Each scene shows the same named points in several views, each turned, perhaps mirrored, and shifted as a whole.
A view may leave some points out, and in a few views one point is out of place. Which views, in the order they come, and which point in each? Write - if none.

-- scene 1 --
A:
  q189 [ 16  13 -20  -3  11  31  31 -14  19  26  -5 -10  33 -32  -5  -8]
  q725 [  8   3 -15  -8   4  17  20 -10  22  35  -1 -20  25 -45  -9  -3]
  q117 [  6  -2 -22  -5   5  35  45 -11   3  19 -19  -9  40 -35  -3  -9]
  q573 [ -5  -9 -14  -2  14  23  47 -19   7  28 -11 -14  26 -40  -1  -3]
  q628 [ 12 -17 -16   7  10  27  48 -18   0  34 -11 -17  31 -36 -10  -2]
  q772 [ 14   1 -25 -11   7  30  42 -18  16  37  -5 -17  30 -37  -3  -1]
  q692 [ 12 -20 -23  -3  10  21  50 -20   5  43  -8 -14  34 -37 -11  -1]
  q283 [ 16  -1 -13   0   4  39  42  -6   4  26 -25 -17  50 -39 -11  -7]
  q375 [ 23   1 -20   7   3  30  32 -12  13  24  -1 -20  20 -30 -10  -5]
B:
  q628 [ -3   1   7 -15  18 -26  -3  -7   5  11  -6   6 -13  -9  -2  12]
  q740 [-20   9   3 -22  19 -18   2 -12  21   8  -7  -4 -13   0   4  -1]
  q117 [ -4   5   8 -19   7  -7   7  -5  17  -3  -4   4  -3  -1  -5  14]
  q573 [-17   0  -3 -22  14 -15  -5  -6  11   8  -3   4 -13  -4   2   6]
  q335 [  3   6   7 -17  16 -30  -9 -18  19  16  -2  -2 -20  -2  -3  12]
  q725 [-14  11   6 -18  14 -20   5  -7  22  18 -14 -23 -22   6   9  -4]
  q375 [  5  11  10 -16   7 -25  -1 -10  22  17  -4 -13 -25   3  -6  14]
  q772 [-19  13  14 -17  13 -24   5  -7  23  14   1  -5 -14  -2  -5   7]
  q283 [ -4  -5  19 -13   9 -17   4   2   5   6  -6   5   5  -8   2  11]
  q364 [ -6  13   7 -14  13 -31  -4 -18  22  13  12  14 -18  -8 -18  23]
C:
  q772 [ 23  17   1  -9   6 -14  17   2 -31  -7   3  10  41 -32 -20  -9]
  q335 [ 28   9   2  -7   2   2  11  18 -37 -12   5   8  31 -40 -24 -22]
  q740 [ 24  23   3  -8   0  -4  15   4 -36   6   9  17  44 -34 -23 -11]
  q725 [ 15  32   4  -9  -7   2  16  -8 -36  -6  12  12  41 -27 -24 -22]
  q573 [ 25  14   6 -11   6   1   9   8 -38  10   1  20  43 -40 -11 -15]
  q628 [ 26   9   3  -9   4   3  14  21 -35  -2  -7  21  35 -32 -13 -16]
  q364 [ 36  -2   3  -1  15 -12  12  19 -32 -12  -2   5  26 -45 -18  -7]
  q692 [ 27  13   5  -1   0  -6  22  19 -32   2  -9  22  36 -31 -15 -11]
  q189 [ 17  17  -5 -13   6  -7  10   5 -43 -11  13   3  43 -33 -28 -12]
  q375 [ 20  13   1  -9   5   4   9   6 -38 -21   7   4  28 -31 -21 -21]
  q117 [ 16  10  -4 -12  16  -1   6  12 -48   0   1  15  41 -27 -11   1]
D:
  q772 [ 57  48  23 -22  -1 -66 -20  51 -62  43 -35 -38 -12   3 -14 -14]
  q375 [ 57  50  23 -19  -8 -56 -20  52 -58  34 -44 -19 -10   0   2 -17]
  q725 [ 58  53  18 -10  15 -59 -24  47 -55  35 -37 -33  -9 -10  -6 -28]
  q335 [ 68  46  30 -19 -11 -51 -16  50 -60  43 -50 -26 -11   5  -2 -20]
  q189 [ 58  49  24 -12  -8 -64 -13  49 -59  37 -28 -28  -1   0  -9 -22]
  q117 [ 61  56  26 -36  -2 -56  -9  54 -66  52 -23 -26   5   1 -11 -14]
  q283 [ 75  46  25 -42  -2 -44 -22  53 -65  51 -19 -36  -1  -2  -7  -9]
  q692 [ 69  46  30 -32   6 -50 -25  50 -68  55 -42 -42 -14   9  -9 -14]
  q364 [ 59  47  35 -31 -22 -62 -14  54 -69  52 -50 -28 -16  19 -10  -9]
  q740 [ 63  52  25 -18   9 -61 -14  48 -61  49 -38 -39  -6  -2 -16 -24]
  q628 [ 72  47  28 -35   0 -46 -19  53 -64  52 -44 -33 -10   2  -5 -12]
E:
  q117 [ 43  13  10  11  24  12   8  34 -14   8  13 -15  11   8   7   4]
  q740 [ 31  21  17  11  39  16  15  40  -8   4  14 -23  -9   3  13  -5]
  q692 [ 39  38  22  13  36  23  12  30 -23   2  12 -14  -1  13  14  -7]
  q189 [ 31  16   5   5  29   7   5  43 -14  12  12 -25  -1 -10  18  -7]
  q725 [ 21  22   8  21  46  16   6  45 -12  -1  14 -26 -10 -12  12  -6]
  q364 [ 55  40   8   4  18  11   1  32 -20  15  10 -24  -5  16  27 -11]
  q283 [ 38  22  15  15  29  13  13  32 -27   5  13   2  16   8   3  -4]
  q573 [ 42  24  12  15  38  16  14  42  -7   7  19 -12  -7  15   8  -4]
  q628 [ 37  35  10  13  34  18   7  33 -21   6  13 -10   1  19  10  -7]
  q772 [ 38  25  15  15  29   9  10  35 -15   3  10 -22  -7  -3  21  -9]
F:
  q740 [-50   0  -7 -10 -23  42  11 -21   9  15   7 -22  -6   8 -16 -29]
  q283 [-45  20 -22   3 -23  41  28 -36  -5  29   5 -15  -7   7  -5 -37]
  q725 [-46  -4  -6   5 -26  51   6 -16  10   9  12 -27   7  18 -16 -29]
  q364 [-45  13  -8 -18 -22  18  12 -26   9  30  21 -19 -17  14  12 -16]
  q573 [-53   1 -10  -6 -20  36   9 -32   6  17   6 -12  -7  -1  -8 -30]
  q628 [-46  10 -13  -4 -20  39  14 -35  -5  23  13 -15 -11   6   0 -20]
  q189 [-48   9 -14  -6 -27  38  17 -12  21  21   9 -21   4  22  -7 -26]
  q772 [-40   5  -7  -8 -28  34  14 -19  10  20  16 -25  -6  14  -8 -33]
  q117 [-55  17 -19  -3 -24  38  25 -32  18  21   7 -19  -9   7  -2 -35]
  q375 [-45   9 -11   4 -27  39   8 -21  14  18  19 -20   3  22   6 -15]
  q335 [-58  11 -13 -10 -16  41  15 -26   3  24   6 -23 -10  15  -4 -16]
Moved in: A, F
  A moved: q283
  F moved: q335

-- scene 2 --
A:
  q112 [-12  -7  31  20]
  q296 [-18  20  30  36]
  q19 [-8 -7 31 -6]
  q713 [ 3 34 34 57]
  q932 [ 0 10 63  5]
  q555 [ 3  6 29 50]
  q556 [-37  -9  14  29]
  q379 [-4 -9 45 58]
B:
  q296 [25  4 -1 15]
  q112 [  3   0 -16  -3]
  q932 [ 13 -25 -39  16]
  q713 [22 -6 17 41]
  q556 [ 13  25  -5 -15]
  q379 [-11  14  -5  33]
  q555 [ 0 -1 10 23]
C:
  q296 [ 25 -14 -32  20]
  q19 [  9 -54  -5  30]
  q555 [ 50 -21 -31  31]
  q379 [ 62 -14 -11  21]
  q556 [ 27 -41 -27  -8]
  q932 [ 10 -22   8  46]
  q713 [ 42   3 -43  39]
D:
  q379 [ -3 -32  -4  28]
  q713 [-29 -28  11  -5]
  q932 [-39 -48 -46  13]
  q555 [ -9 -23  -6   5]
  q296 [-34 -11 -14   9]
  q556 [-17  13 -30  28]
  q19 [-22 -18 -63  10]
  q112 [-16 -16 -39  17]
E:
  q556 [  8  22  43 -69]
  q555 [ 26   9  41 -24]
  q932 [ -2  23  89 -18]
  q713 [ 9  4 29 -5]
  q296 [ -1  13  42 -32]
  q112 [ 14  18  65 -48]
  q379 [ 35  33  42 -23]
  q19 [  5  10  87 -54]
F:
  q932 [ -6 -26 -13  49]
  q19 [-18 -31 -10  28]
  q713 [  9  15 -45  15]
  q555 [-13  15 -48  33]
  q556 [-56   6 -29  18]
  q112 [-36  -7 -31  40]
  q296 [-18   2 -31  14]
  q379 [-16  30 -33  47]
G:
  q112 [ 48 -20 -41  33]
  q379 [ 46 -25 -32  74]
  q296 [ 41 -41 -60  48]
  q556 [ 69 -44 -41  29]
  q555 [ 30 -36 -36  59]
  q713 [ 29 -64 -62  54]
  q19 [ 43  -6 -47  12]
Moved in: F, G
  F moved: q19
  G moved: q713
